Every row has a hidden score. In each pair, how much higher is the second row's than the first's? 10 means about the same, 20 much higher and 0 much lower. The score is a weighted sum of the row's numbers plus the product of two more (or one squared), each taken from its middle value.
[-66  37 -88 -36 -13  61   1  57  21  12  59 -27]
[ 10  -4  80   9   7 -36  21 -15 -25   8 -27  66] -> 13
[ 32   3  75  72  19 -54   8 -17   3  -8 -44  49]
[-21  12 -49 -15  26   5 -34 -22 -47 -26  -1 -20] -> 13
[-47  79 -85  -9 -35  59  10  68  24 -20  60 -48]
[ 31 -73  47   4  21  -5 -19 -65 -40  13 -34  25] -> 12
[-40  -7 -37  -6  38  20 -56 -23 -74   1 -54  41]
[ 32 -27  41  86  -6  29   9   3 -27 -25 -27  76] -> 11
[-39  36 -12 -38 -44 -25  35  42  74  67  32 -16]
[ 35 -10  16  -9  53 -78 -22 -48  -6  10 -75  16] -> 17
[ 29 -68  13   6  -5 -81  10   3  19  12  45 -35]
[ -4 -62  -3 -29  -2 -21 -12 -58  -7  58 -44   4] -> 8
[-39 -43  -3  36   2 -19 -43 -18 -27  68   8  58]
[ 44   8   0 -12  34 -59  -4 -30  11 -38 -30 -37] -> 16
[ 37 -56 -12 -53  21 -17 -15 -73 -32   3 -31 -36]
[ 18 -25 -19 -44  19  39  -4 -13 -25 -34 -14 -35] -> 7
[ 22 -20 -24 -52   7  37   6 -14 -12 -32  -1 -45]
[-15  96   0 -30 -93   5  59  80  92  -9  68 -70] -> 14
[ 20 -61  41 -10  10  14 -16 -57 -44  12 -37  36]
[-51  13 -53 -29  33  45 -36  10 -50 -37  -3 -12] -> 9
[-24  14 -55 -21  28  20 -33   9 -43 -28   3 -19]
[  5  56 -18 -40 -15  -5  34  53  40 -41  58 -56] -> 11
[-49  -2  26  65   5   0 -12   0 -17  37  18  56]
[ 18 -22  22 -25   5 -84 -13 -35  -9  47 -32  25] -> 8
[-51  16 -46   7  27  38 -36  24 -41 -12 -10  16]
[ 17  36  -7 -58   2 -45  20 -11  17 -20  23 -45] -> 16
[  2  53  53  86 -60 -37  58  58 105  35  34  12]
[ -3  -1  51 -23  13 -20   1 -15 -18   7 -19  50] -> 15
[-30  -8 -54 -31  42  -6 -49 -39 -56  11 -22   1]
[  8  -5  47 -13  12 -29  -9 -23 -26   5 -34  53] -> 11
[ 32  11 -45  10   8  54   3  21 -23 -78  -8 -15]
[ 20 -56  67  25  -5 -25   7 -64   0  54 -18  31] -> 15
[ 39  55 -26  16   6 -30  19  47  50 -57  19 -61]
[ 40  19 -14 -19  11 -64   2 -17  33 -19 -21 -35] -> 10
[-47  54 -49  16   5  39 -13  40  -1   3  13  -1]
[ 16  40 -12 -28  -4 -16  24  27  28 -39  32 -49] -> 15
[ 30  -5 -39  11  10  56   1  23 -28 -70 -11  -4]
[ 37 -12  32 101  -9  25  12   3 -11 -18 -11  68] -> 14
[-52  -8 -34  -3  45  31 -48  -9 -62   4 -52  40]
[ 20 -65  45  -1  21   7 -15 -64 -44  16 -44  39] -> 13
[ 15 -28 -17 -53  13  41  -5 -21 -37 -30 -21 -26]
[ -11   82  105   40 -102  -31   60   45   77   19   27   15] -> 10
[-20  -1 -39 -32  35   2 -47 -34 -62 -14 -19  -6]
[ 14  29 -57  22 -16  89  30  78  17 -70  43 -37] -> 4
[-49  61 -90  -4 -27  53   0  80  33  -3  80 -47]
[-20  54   5   0 -44 -17  37  37  70  52  57   9] -> 12
[-74  88 -50  -2 -80  66   8  88  46  -3  63 -56]
[ 30 -66  12  82 -19  -4   3   6  12  33  15  42] -> 8
[ 16  -8  -9  60  -2  58  -4  21  -9 -20 -11  44]
[  2  29 -11 -64   9   0  19  28  12 -38  20 -34] -> 10
[ 36 -67  84  37   9 -26   8 -72 -23  20 -16  31]
[ 19 -54  26   8   1  17  -6 -40 -27  18 -12  16] -> 10
[ 36 -12 -13 -20   3  20   0  -5  -2 -32  15 -66]
[-25  61  84  20 -96 -47  60  36 103  69  62   7] -> 3
[ 20  -9  31 -40  25 -60   3 -35 -23  -1 -35   8]
[ 20 -22  91  11 -10 -90   2 -60   3  48 -13  56] -> 13
[ 29  -7 -25 -23 -13  19  13 -11  14 -31  33 -75]
[ 37 -30 -25  26  14  -8 -14 -39 -24   9 -57  31] -> 7
[  0  27  23  18 -61  39  29  20  48  34  24 -10]
[ 16   7  77  44 -10 -61  23 -11   8   5  10  33] -> 12
[-28 -14 -55 -25  30 -12 -49 -37 -54  13 -25  11]
[-40   5  -9  34  14  17 -27  -7 -25  15  14  34] -> 11
[ 17 -25  30 -32  33 -65 -16 -54 -32   4 -45  10]
[ 18 -27  50 -27  15 -45 -10 -50 -28  23 -20  42] -> 12
[ 26 -31 -16 -48  10   2  -4 -45 -15  -9  -8 -45]
[ 13  66 -30 -29 -28  -8  45  55  52 -30  70 -69] -> 10
[  0  33 -20 -72 -14 -41  13   3  39  13  22 -44]
[ 33  34   1  35   6 -44  12  18  42  -6  -9 -24] -> 8
[-13   7  35 -11   4  -5  17   8   3   8  11  33]
[ 12  19   7 -20   7 -24  16  11  12 -10   1  -5] -> 10
[ 31  -9  52  36  25 -45 -15 -23   0  -5 -56  47]
[ 17 -55  66  27   5   9   6 -43 -29  23 -31  46] -> 7
[ 31 -61  21 -24  29  -7 -38 -80 -63   7 -70  11]
[-14 -20  48  52  31 -15 -38 -48 -74  12 -42  86] -> 10
[ 24  30  -6  17   4 -57   6   1  45  20 -31  -8]
[-18 -14  48  65  26   1 -27 -27 -47  11 -16  68] -> 14
[ 40 -40 -52  35 -17   6   8  23  21  -2  28 -30]
[-59  -2 -23  15  32  56 -34   3 -58   6 -23  69] -> 10
[-29  -8 -63 -19  16 -10 -46 -19 -40  24 -15  10]
[ 27 -39   8 -20  12  15  -7 -31 -24  -1 -34 -11] -> 13
[  0  57 -26 -26 -20  10  37  60  45 -41  56 -61]
[-42 -23   9   8  36  -1 -45 -46 -53  30 -22  58] -> 11
[-38 -10  33  51  28  11 -20 -12 -52   8 -19  69]
[-46 -56  40  60 -10 -19 -18 -16 -17  67  13  54] -> 8
[ 26 -24 -28  28  19  32 -16  -3 -47 -36 -55  34]
[-33 -31  47 -17 -35 -40  16  -4  41  66  44  19] -> 11
[-71 -60   3  22  10   2 -37 -11 -16  71  28  44]
[  4  41 -19 -47  -7   3  26  36  22 -41  41 -52] -> 15
[  1 -52  27 -10  10  28 -15 -39 -48  18 -36  41]
[ 38 -70  56   8  23 -23 -26 -86 -46  19 -43  26] -> 14
[-14  10  29  27 -85  46  45  37  66  40  44 -17]
[  3  11  75  23  -5 -23  32   8   7   0   2  48] -> 11
[ 26  35   5  37   9 -33  16  26  42 -19 -12 -17]
[ -7  75  65  29 -70 -24  56  48  66  18  43  16] -> 10
[-11  20  21  31 -33 -26  22  43  84  54  14  18]
[ -1 -42  28  -8   7  45   2 -14 -20  15  -6  19] -> 14
[  1  96 -30  13 -66  -1  54  93 115 -23  58 -67]
[  6 -24 -23 -56 -14   5  10 -29  18  25   3 -39] -> 13
[ 34 -51  73  60  -6 -15  25 -34  -1  17  -2  19]
[ 26  63 -18  10  -3  -9  30  59  55 -44  13 -52] -> 9
[ 10  23  25  39   9  -3   9  34  28 -19 -11  27]
[-52  75 -81 -13 -10  66  -5  66  13 -25  54 -43] -> 10
[  3 -53  30  -9  10  40  -8 -25 -37   8 -34  36]
[ 22  -3  42  29  32 -42 -14 -21  -6   2 -54  45] -> 13
[ 39  -5  -4 -37  -8 -72   6 -20  12   4  -3 -14]
[  8 -12 -34 -43  -4  47  11   3   2 -26   3 -42] -> 5
[ 18 -20  60 -29  22 -62 -15 -57 -34  19 -27  40]
[ 24  -7 -30  28  19  49 -18  10 -41 -28 -52  41] -> 6
[-60  75 -73   2 -51  64   7  85  43 -12  62 -49]
[ 24 -27   0 -14 -18 -69  17   4  29  12  41 -34] -> 13
[-47  16 -65 -26  30  57 -28  24 -40 -31  -1  -4]
[-18  -7 -33 -14  42  10 -44 -25 -68 -38 -24 -11] -> 14
[ 28  16  14 -55  20 -44   1 -27 -18 -39 -15 -28]
[ 47 -47   3 -39  27   1 -11 -50 -36 -31 -28 -40] -> 10
[  0  73 -33 -44 -24   3  37  69  52 -31  74 -64]
[  6 -56   6 -27  24  28 -17 -35 -51   6 -55  14] -> 6
[-54   0 -39  -8  43  37 -39   5 -65  -6 -42  40]
[ 10 -54  -5 -28 -18 -22 -13 -44  11  66 -26 -13] -> 11
[-73  48 -59  16 -28  47  -3  63  23  33  33  -3]
[ 35 -26 -14 -42  13   2   3 -46 -16 -27  -7 -53] -> 19
[ 15 -32  24  18 -12  22  18  -6  19  11  22  -7]
[  8 -26 -19 -51  12  42  -6 -12 -30 -34 -11 -31] -> 9
[ 18 -20 -25 -49   8  31   9 -19 -22 -27  -8 -37]
[-48 -40  -2  -8  44  -7 -55 -58 -67  51 -41  69] -> 12
[-49  35 -55  24   8  35 -15  40  -6  -2  21 -12]
[-24 -12  32  70  14 -18 -23 -27 -37  18   5  55] -> 15
[-69  20 -64 -43 -11  33 -23  23  10  21  35 -19]
[  1 -12  17 -44   6 -73  -6 -39   5  61 -37  23] -> 10
[ 13   8  43 -12   6 -24  12  -4  -2  -3   8  26]
[ 10  33 -14  15  14  -6   6  40  24 -15 -32   8] -> 5
[-46  14 -43  16  21  33 -32  23 -31   2 -10  20]
[ -1  -3  80   7 -22 -65  22 -27  30  67   2  58] -> 15
[-49  59 -73  -2 -14  49  -2  66  15 -15  57 -47]
[ 31 -75  10 -17  11 -45 -26 -82 -32  56 -58  12] -> 11
[ 28 -74  39  -4   5 -27 -19 -81 -25  63 -33  37]
[  29 -111  100   89  -10 -116   15  -25   22   63   44   46] -> 9
[ 32 -21 -21 -20   1  19  16  -6   2 -19  19 -60]
[-56 -17 -33 -13  48  28 -51 -19 -71   1 -44  41] -> 5
[ -7 100 -24 -32 -56   2  56  70  79 -24  74 -70]
[-41   8 -36  20  28  13 -38   6 -44  -3 -19  16] -> 6
[ 27  -7  89  27   5 -58  21 -20 -11  -1   2  51]
[ 18 -75  42  -8  12 -21 -18 -82 -31  61 -39  43] -> 10
[-34  12 -58 -23  32  36 -37   3 -46 -39  -8  -7]
[ 28  46 -26  -4  14 -15  18  31  33 -50  -5 -32] -> 9
[ 38  33   1  37  18 -47   9  11  27 -21 -29 -11]
[-55  -6 -39 -15  39  33 -55 -13 -74   0 -59  53] -> 9
[  6  38 -15  25   6  -3  24  51  44 -22  -7 -18]
[ 19   6  57  59  -7 -69  19 -13  51  40 -26  46] -> 15
[  -4   24   99   54 -109   21   52   27   58   25   10   -3]
[ -6   8   8 -37  13 -15   2   5  -5  -5 -19  12] -> 8
[-20   7 -48 -22  31  25 -36  -1 -53 -40  -8 -16]
[-28  29 -63 -10  23  21 -21  12 -20 -27  28 -36] -> 10
[-47   7 -43  -3  44  33 -43  -2 -55  -2 -38  25]
[ 24 -29  47  17  18 -65 -18 -40  11  33 -55  50] -> 15
[ 35 -50  -7 -53  19  -4 -11 -62 -24 -20 -16 -48]
[-35 -58  -1  53  -1 -27 -52 -26 -39  65 -11  67] -> 3
[-70  56 -19  41 -31  48  -6  49  14  23  38  21]
[ 38 -96 -15  88   2 -22 -14   2   1  24   5  18] -> 12
[ 38 -56  49   8  12  -9 -11 -69 -30  19 -26  15]
[  5 -26  -4 -10   4  33   1   2  -7   7 -12 -18] -> 6
[-69   2 -28   7  -4  25 -29   8   0  74  11  49]
[ 13 -20  42 -25  14 -57  -9 -53 -12  47 -26  45] -> 18
[ 20 -36 -12 -39  15  28  -1 -26 -19 -35 -19 -43]
[-41  16 -65 -32  30  57 -37   7 -50 -35  -4  -2] -> 12
[ -5  18  10 -39   7 -10   7  12  -8  -2 -17  13]
[ 25 -75  43  -8  19 -16 -26 -93 -49  23 -45  31] -> 13
[ 14 -41  -5 -29   9  -8  -9 -61  -4  29 -25 -17]
[ -3 -43  21 -16 -15  13   1 -43  14  63  -4  10] -> 9
[ 16 -14 -19 -29  -1  47  16  18   8 -39  26 -63]
[-67 -87 -18  22  16 -11 -40   1 -12  62  20   8] -> 1
[  1 -47  18   1   3  44  -3 -12 -21  16 -20  32]
[-28 -15 -56 -43  35   5 -47 -38 -56  -3 -24   2] -> 12
[-36   2 -46 -31  38  33 -42  -3 -66 -38 -23  12]
[ 41 -38  -6 -39  15   8  -3 -42 -28 -35 -13 -56] -> 14
[ 15 -16 -18 -44   1  48  10   4  -5 -37  10 -48]
[ 22 -25  64  59 -35   6  32   4  30  16  31   5] -> 11
[ 21  48 -12 -34 -15 -29  33  16  32 -35  43 -57]
[-22 -77 -48  31  25 -22 -44   4 -28  24  42 -16] -> 1
[  0  21  -5 -65   9  -5  10  15 -10 -47  -1 -23]
[  9  14  -2 -72  13 -50   6 -33   3  -8   3 -35] -> 14
[-44  31 -61 -31  34  51 -37  18 -42 -35  -6  -7]
[ -5  44  60  56 -54 -33  54  55  68  37  57  21] -> 9
[ 29  21  72 111  -5 -52  33  17  49   1   3  26]
[ 22   4  24 -30  22 -55  -4 -32 -12   0 -27   3] -> 12
[  9  37 -15 -58  -8 -39  11   6  34   0  34 -46]
[-54  39 -73 -27  14  67 -22  44 -37 -35  17 -10] -> 6
[-48   2 -49 -28  40  50 -34   7 -60 -32 -27  11]
[ -6  60 -21 -41 -25   9  49  66  50 -33  67 -58] -> 13
[-57 -19  -8  19  28  51 -46  -4 -71  13 -33  83]
[-16   1  31 -39 -25 -44   4 -21  26  68   5  43] -> 11
[-16  18 -20 -69 -26 -32  25   9  43  24  25 -28]
[  0  32 -40 -11 -57  49  41  57  67  -1  67 -80] -> 13
[-38  -9   2  24  33  21 -41 -14 -58  13 -13  51]
[ 40   2  15 -57  30 -52  -1 -39 -23 -39 -15 -30] -> 14
[-10  83   0 -28 -56  -8  45  54  69  11  31 -31]
[ 21  68 -68  32 -42  78  40  91  53 -59  57 -56] -> 9
[ 17 -26  49 -28  10 -72 -11 -58 -20  48 -26  53]
[ 34 -39  -7 -50  20   5 -13 -53 -26 -24  -7 -47] -> 11
[ 15 -46  65  35  -2   8  15 -27 -20  16 -26  40]
[-32 -30 -18 -13  63 -11 -64 -57 -81  15 -63  38] -> 12
[-39  78 -45 -62 -65  14  60  84  98  15  86 -58]
[ 12  48 -61  24 -42  89  40  83  45 -67  58 -46] -> 7
[ 11 -19  15 -33  11 -88  -5 -42  -8  48 -42  28]
[-58   0 -49 -19  17  -7 -37 -18 -28  48 -31  32] -> 7
[ -7  14  24  15 -18 -35  17  18  64  48   7  16]
[-41  15 -44  16  26  34 -25  24 -30   0  -4  15] -> 9
[ 10 -57  34  -8   9  26 -17 -48 -42  15 -38  38]
[-13  -2 -39 -17  39  12 -39 -19 -59 -47 -10 -18] -> 13
[ 30 -16  93  30   3 -65   6 -41 -12  14 -13  57]
[ 32   9  11 -47  12 -48   3 -25 -23 -42 -20 -18] -> 9
[ -9 -26 -17 -13 -18  29  13  -5  25  37  12 -22]
[ 16   1 -12  16 -21  17  13  14  31   9  18 -45] -> 13
[ -6 101 -23 -14 -76 -12  56  85 127   4  52 -79]
[  2  16 -36 -24 -32  54  37  33  43 -29  48 -77] -> 11
[  1 -28  22   9  -3  47   6 -10 -10   3  -1  19]
[  18 -119   83   56  -18  -44   14  -57   14   69   16   26] -> 13
[ 15  13  13 -13   7 -41   3  -1   3 -13 -13  -9]
[ 12  22  -5 -56   8 -16  11   7  -6 -34  -3 -25] -> 10
[ 20 -63  40 -17   1 -21 -21 -87 -25  55 -36  25]
[  9 -24  56 -32  11 -54  -8 -55 -21  28 -25  39] -> 10
[ 28 -75 -32  65 -18   6  11  26  26  -9  50 -42]
[  4  -5 -16   8 -20  26  18  19  29  20  32 -44] -> 11
[  38 -127   92   95   -2  -66   -3  -55   -4   72   14   35]
[ -2  52  62  37 -40 -25  44  36  49  17  44  26] -> 9
[ 35  11   5  14  30 -61 -12 -24   6  -2 -47   0]
[-11  20  10 -32  -3  -1  14  34   1 -12  -2   6] -> 8
[ 15 -51   1 -40  15 -19 -15 -73 -20  58 -44  -3]
[-66  40 -18  36 -14  64 -11  50  -3   9  35  31] -> 7
[-12  79  27   0 -60  -8  41  50  67  21  49  -2]
[-16  53 -24 -50 -96  43  46  49  87  21  64 -97] -> 18
[-78 -25 -43 -15   5  11 -33   6  -9  58  -1  20]
[ 16   7  51   3  14 -47  -4 -30 -14   5 -16  32] -> 19
[-39  40 -66   3   2  51 -13  51 -15 -32  40 -37]
[-61 -12 -11  18  25  51 -38   7 -61   9 -12  68] -> 9
[ -9   1  37 -23   7 -16  -1  -7 -29   6 -21  53]
[ -1  38 -21 -56   5   7  22  35   6 -41  17 -21] -> 9
[ 31 -16  57  14  24 -64 -23 -47 -10   7 -55  41]
[ 24 -34  88  23  -2 -96  -1 -54  -6  62 -35  73] -> 10
[ -4  25 -18 -74  -9 -31  22   8  38  19  27 -38]
[ 24 -36 -12 -47  10  31  -3 -24 -39 -30 -23 -25] -> 9
[ -4   9   9 -43  17 -16   1  -5 -31  -4 -44  28]
[  3  -3 -39 -39  -5  69  20  32  12 -37  43 -64] -> 12
[ 17 -60  12 -29  26   8 -21 -52 -49   8 -58   6]
[ 47 -13 -43  18  -5   6   2 -12  -7 -29 -11  -8] -> 11
[ 40  34 -11  -8  21 -32   2  11  18 -52 -24 -32]
[ 29  -5 -47  13   9  55  -4  30 -24 -61 -13  -4] -> 8
[  5 -32  -2 -18  26  34  -2 -15 -29   7 -39   2]
[ -1  17   5 -33  11 -20   2   6 -12  -9 -19   9] -> 11
[  9 -20  48 -27  16 -64 -19 -57 -25  32 -28  41]
[ 33 -86  16   7  14 -37 -19 -57 -21  62 -46  10] -> 5
[-25 -34 -24  -8  58 -20 -65 -61 -67  23 -61  36]
[ 44 -20  79  54  14 -98   0 -51  14  37 -52  59] -> 13
